Rows are one point carried round by a steady rotation, each followed by how many ticks it has turned.
The counts run from 0 to 699.
[139 152 106 130  76  96 121 116 110 164 134 127 135 153 160 122 168 100
 124 105 103 132 139 122  78 132  82 155 135 159 106 149 137 107 137 163
  70 109 156 165 139 101 147 146 103 156 113 127  52 157 115 132 116 122
  95 177 109 160  99 114 108 147 148  63 113  92 106 134 113 158  96 139
 121 158 139 130 162 109  76 153 146 134]
25
[144 100 148  98 108 128  86 125 145 111 149 163  86 141 118 143 103  94
 139 152 116 146 153 120 125 145  77 169 108 114 112 114 125 100 201 153
 136 100 146 141 114 154 151 155 114 124 108 106  77 107  91  71 115 121
 117 117 118 158 125 149 128 142  96 104 167  89 158 164 153 125 155 149
 141 130 142  98 166 130 165 155 187  74]
352
[137 167 141 134 125 143 135 120 131 112 147 177 147 114 125 146 152 114
 169 132  93 139 119  96 164  99 126 153 168 109  94  69  98 143 193 139
 107 171  87 104 132 123 116 101 132 101  97 120 124 163 113 119 104 123
 187  77 123 144 139 153 146 161 154 134 111 132 112 149 108  86 107 186
 141 109 137 144  99 140 135  74 156  92]
83
[171 120 142 129 142 155 121 114 139 141 162 118 118 143 145 105 105  77
 134 113 135 118 133 121 123 118 118 152 122 131 118 121 104 157 144 135
 147 146  86 105 152  79 101 109  90 145 178 111 131 144 127 118 115 146
 157 118 169 165 162 166 158 163 146  91 121 155 117 149 113 138  73 152
 177 159 132 169 116 168 121  35 144 120]
173
[189 141 165 125 146 100  80 108 134 149 152 154  77 146 160 141  96  88
 135 132 103 135 127 125 114 123  70 148 117 137 124  99 158 172 181 149
 117 137 108  95 127 102 112 144 107 125 108 109 120 108 124 137 139 109
 118 104 140 151 147 124 166 144 105 112 119 107 155 143 139 123  53 197
 145 135 162 123 141 183 151 104 179 141]
492
[111 118 142  85 142 173 124 138  99 139 131 122 171  87 114 139 127 168
 118 164 129 148 158 154 151 122  93 127 129 156 149 156 151 101 104  82
 161 108 120 158 108 128 135  93 122 142 155  54 115 100 113  74 139 121
 133 138 121 108 114 182 124 151 137 122 184 144 157 112 172 169 177 109
 116 131 138 117 172 105 150 142 132  77]
339
[108 139 158 118 100 125  92 119 142 122 115 157 133 149 116 139 106 126
 143 117  85 112 128 124 131 114  98 122 124  93 153 151 155  99 132 128
 119 146  97  82 117 100 136 115 156 122  61 119  92 178 114 160  68  92
  97 138 105 151  71 127 156 140 101  90  82 108 133 157 146  85 120 162
 122  64 117 161 143  70 122 178 153  95]
484
[106 116 107 142 183 157 134 153 107 128 165 156 167  81 121 141 140 167
 129 162 119 141 163 135 157  98 140  99 117 146 131 126 112 135 133  96
 178 133 123  79 129 125 116  79 130  92 147  81 158  99 131 106 159 134
 203  84 130  76 120 146 151 140 147 172 144 151 140  94 183 143 113 139
 135 124 138 121  91 148 129  91 133 138]
96
[107 132  93 155 114 141 107 109 113  97 122 190 100 159 138 130 106  63
 154  84 115 137 144  92 125 140 137 142 115 112  86 136  93 133 171 161
  88 139 159  90 148  96 129 144 147 110 131 132  94 134  96 126 111 143
 109 144 126 135 106 137 119 143 129  91  82 116  77 179 170  90 108 129
 172 139 148 123 140 117  91 121 161 111]
361
[129 150 105 160 144 142  85 118  96 159 165 158 131  93 163 142 135 132
 133 127 141 114 133 118 152 100 135 124 102 147 115 127  89 152 143 127
 115 114 159  78 137  78 115 104 116 106 142 113 168  87 145 112 150 160
 166 106 179  85 123 126 144 155 145 105 113 133 113 111 194 116  63 155
 165 136 161 117 105 156 110  63 147 148]
601
[150 111 178 116 167 116 106 155 133 143 146 125 173 130 117  90 164 123
 139 181 141 141 147 162 106 149 135 100 121 175 169 181 185 146 117 137
 133 125  54  87 146 130 128 124 115 154 144  89 126 176 114 152 152 110
 136 111 131  78 150 106 157 132 146 149 141 120 133 114 126 125  89 119
  74 121 142 127 127 137 186 167 147 144]
521
[137 148 129 160 117 127 144 133 140 105 143 160 121 145 130 126 144 111
 159 100 124 128 117  96 144 109 150 164 152  91  82  92 105 150 191 160
 107 158  95 104 117 109 131 123 101 123 109 163 105 178 121 127  93 133
 171 100 121 150 128 137 123 172 147 101  92 115 105 169  87  73  94 183
 134 121 122 155  76 136 108  82 141 131]
176
[144 139 155 119  80  82 118 142 134 129 150 105 194 130 133 103 207 125
 144 164 156 124 133 152 120 160 161 126 130 170 149 150 136 101 119 127
  81  56 121 131 171 155 135 158 139 155 131 114 115 165 153 123 143 150
 113 128 145  87 139  91 156 130 197 151 156 102 106 103 108 101 137 105
 106 123 106 119 155 123 141 163 116 117]
426
[149 143 146 103 112 126 147 126 123 111 130 131 167 110 120 120 176 123
 171 135 128 102 143 122 177 109 194 137 141 129 116 148 146 147 145 122
  96 102 113 111 139 163 101 101 176 119 122 129 136 167 172 180 130 134
 108 127 170  95 113  96 137 144 171 157 112 141 107  99 145  95 133 103
  82  63  97 162 131  91 107 167 118 118]
194
[151 140 147 138 112  89 142 142 139 108 155 123 152 127 116 123 184 176
 144 141 125 112 154 139 163 158 181 114 127 127 131 129 168 140 140  91
 133  98 117 120 128 162 112 138 157 106  69 128 139 142 190 171 141 121
 129 113 126 114 113  68 161 117 162 163 140  99 145  93 142 115 136 112
 106  72  57 123 129 114 131 165 127 157]
196
[140 128 163 111 138 131  92 126 150  91 104 151  87 138 109 171  72 116
 121 146 111 157 149 110 136 149  71 172 131 114 128 110 167 120 165 128
 143 152  98 140  97 111 125 129 141 137 120  97  97 106  78 116 128 106
 124 135  92 161 144 163 121 150  96 129 161 134 160 189 130 125 144 155
 170 130 144 110 179 133 186 127 170  87]
354
[148 109 148 163 131  60 106 130 163  94 142 141  69 136 128 142 100 116
 130 128 157 158 134 113 128 144 143 145 106 112 129 121 175 140 150 156
 138 140 114  85 138 132 135 153 162 114 111 159 131 117 143 160 157 138
 144 118 127 111 141  58 151 130 107 183 138  93 153  95 138  62  88 160
 160 115  82 111 112 160 139 146 178 160]
503
[ 98 122 111 140 114 130 134 134 113 177 151 119 186  90 149 142 169 167
 125 146  93 125 118 146 122  70  68 115 138 142 159 144 154 112  83 124
 133 147 132 118 124  81 153  70 106 125 113  94 108 151 125 116 119 102
 167 130 124 122  68 120 129 156 127  97 125 129 150  91 152 158  78 180
  96 103 132 158 106  97  82 123 134 135]
618
[178 118 190 111 116 100 130 111 176  99 120 104  82 154 114 122  78  90
 139 125 135 130 126 129 127 144 131 175 126  99 139 126 183 129 160 140
 133 138  73 109 115 144 133 147 116 161 113 152  88 179 132 141 102 119
 101 139 130 180 143 120 145 141  98 119 142 105 152 163  99  89 145 142
 141 103  83 185 147 103 138 161 158 105]
167
[155 152 168 107 117 141 118 133 122 170 162 126 178 121 150 104 187 128
 145 163 101 105 112 146 133  90 109 155 172 147 145 127 140 139 152 139
  98 134  69 120 114 109 126  86  79 149 119 105 114 193 137 122  91  97
 134  94 135 132 126 137 163 175 141  87 114 122 116 136  92 129  91 169
  70 120 149 150 104 119 138 112 140 111]
296
[ 87 134 114 174 120  99 162 148 125 116 111 109 148  93 120 144 164 175
 122 123 142 137 118 126 137 104 162 130 139 117 142 140 165 119  89 136
 122 136 120 111 121 116 149  97 140 141 110 144 125 151 140 167 142 134
 162 149 126  87  87  65 107 157 139 168 143 122 147  80 134 109 100 140
 119  94  78 153  81  96  85 160 120 172]
514
[ 84 124 119 178 113 110  99 142 133  66 126 171 100 167 115 159 103 121
 142  85 133 138 137 104 129 160 140 137 102  79 101 136 104 107 172 143
 113 128 137  90 125 125 155 157 145 102  87 153  98 137  84 111 104 147
 126 139  99 127  88 122 116 145 112 136 115  81 114 174 149  58 129 145
 185 119 107 114 134 125 132 152 167 121]
363
[104 161 145 131 133 148  79 116 113 169 134 119 139 111 156 155 115 168
  98 124 116  99 122 147 139 108  76 124 117 158 154 154 136 141  85  99
 141 108 112 111 110  70  97 101 138 149 126  68 146 125 150 139 116 114
 114 149 148 133 101 179 156 153 146  65 128 155 127 141 187 168  91 153
 142 126 161 158 175 122 126  96 111 120]
479
[117 172 138 152 126 160  71 124 100 106 100 141 124 120 135 170 132 132
 135 133 170 126 126 112 191 125 149 187 146 125  91 123 116 149 160 129
  81 127 127 131 108 101 101 130 157 136 159  98 152  93 118 132 151 142
 131 150 167  81 137 161 118 169 160 137 154 171  95 160 170 107 134 131
 168 143 170 100 165 138 173  93 127  88]
463
[196 101 172  84 119 109  74  91 149 138 143 120  90 121 153 136  56  76
 119 124 128 125 125 129 120 100  58 160 106 149 139 121 152 128 135 138
 153 124 122  96 142 118 116 135 135 152 145 107 110 104 146 120 134 127
 106 130 177 172 156 139 167 144  93 112 146 132 163 125 159 116  92 142
 163 121 148 152 176 149 139 125 161  96]
490
[136 109 156 125 102 122 107 106 146  70 142 132 104 137 122 129 126  93
 161 123 176 127 121 124 163 139 151 183 116  92 102  99  72 107 171 129
 122 113 138 110 150 139 141 142 145 141 130 150 114 135 123  69 106 171
 147 103 166 151 144 144 150 149 144 130 149 123 128 147 131  48 171 125
 195 117 106 138 135 131 135 118 154  79]
686
[113 167 132 121  69  98 103 134 105 115 123 141 191 148 121 121 192 138
 155 136 140 117 148 139 132 154 163 118 128 163 137 161 115  95 119 119
  67  87 143 141 158 145 143 149 172 116 114  91 113 144 125 114 129 150
  97 144 132  96 108 115 137 125 202 126 141 117  87 138 135  94 159  90
 121 112 123 112 181 103 139 177 116  87]
333
[176 111 124  96 114 117 142 108 128 144 133 133 142 107 144 125 147  91
 153 136  79 130 140 107 121  80  93 147 142 147 124 151 173 130 134 148
  93 139 164 119 120 117 147  98 155 121 106 109  82 150 146 156 114 108
  84 153 146 136  98  86 123 139 119 111 102 104 125  84 149 139  97 127
  70  92 117 147 129  80  49 186 157 128]
621
[ 78 118 129 154 134 137  98 149 109  96 128 163 138 159 104 116 147 133
 133 131 132 127 173 144 116 162 160  92  86 125 146 180 144 114 143 124
 118  90 141  95 106 145 165 155 139 115  86 105  89 137 103 133 115 136
  94 160  95  76  78 120 120 132 128 119 137  81 114 138 178 105 146 107
 100 110 123  91 156 101 147 205 152 134]
242
[132 161 123 138 108 103 136 136 108 113 119 166 154 107 121 148 194 159
 155 138 100 113 171 119 164 120 171 116 146 135 120 142 171 141 139 125
  82 107 144 112 125 158 111 135 191  91  75 104 145 130 161 187 154 114
 108 131 128  98  88  84 122 136 163 154 120 100 109  95 175 116 118 129
  83  86 112 102 139 109 111 188 126 150]
102
[125 114 106 113 109 111 145 133 129 146 144 142 163  89 133 175 115 140
 124 157  94 176 149 109 131 104  58 153 143 142 115  93 123  99 137 117
 151 155 138 157 137 119 133  93 118 128 145  97 100  93  95  67 138 126
 201  94  97 150 137 159 133 147 134 135 166 145 146 114 115 159 131 159
 175 150 131 118 136 134 133  77 153  96]
218
[131 124 131  99 134 147 154 143 125 150 136  95 194  80 123 125 174 162
 115 164 113 130 141 152 139 111 109 135 152 156 147 135 146 103 100  89
 159 121 100 176 117 124 112  71  92 164 159  74 105 141 120  84 143 106
 169 120 129 115 126 170 115 145 165 119 183 155 147 116 118 185 145 126
  87 136 120 145 137 104 147 115 112  98]
432
[158 112 110 114 121  75 180 142 147 132 150 100 129 151 112 103 122 114
 105 137  99 152 175 141  78 174 117  97 108 169 134 153 184 104 108 104
 160 108 112 152 160 151 135 150 106 140 117 112  78 149 134 129 143 124
 129 140  86 163 129 112 149 105 135 120 153  86 165 109  93 181 115 113
 131 126  76 131 142 138 108 157 129 157]
533
[ 77 111 128 168 107 108 102 136 145  59 105 163  86 149 103 150  77 128
 133 100 155 166 143 111 131 160 137 132  91  85 133 135 126  90 136 137
 134 151 124  74 123 113 158 142 157 116 110 146 106 132  78 110 107 155
 141 142  92 111 102 121 131 134 104 148 130 120 130 159 145  48 144 132
 198 116 104 138 136 104 131 152 156 118]
364
[144 109 145 118 127 126 163 121 147 130 122 133 102 129 109 114 114 126
 126 110  84 130 149 113 117 101 115 120 132 107 137 137 175 138 128 120
 160 154 100  95 110 111 135  93 122 132  97 136  89 178 133 179 103 103
 110 149 111 152  72 103 134 142  93  96  86 106 151 126 137 115 100 151
  72  78  87 178 103  86  79 181 148 151]
392
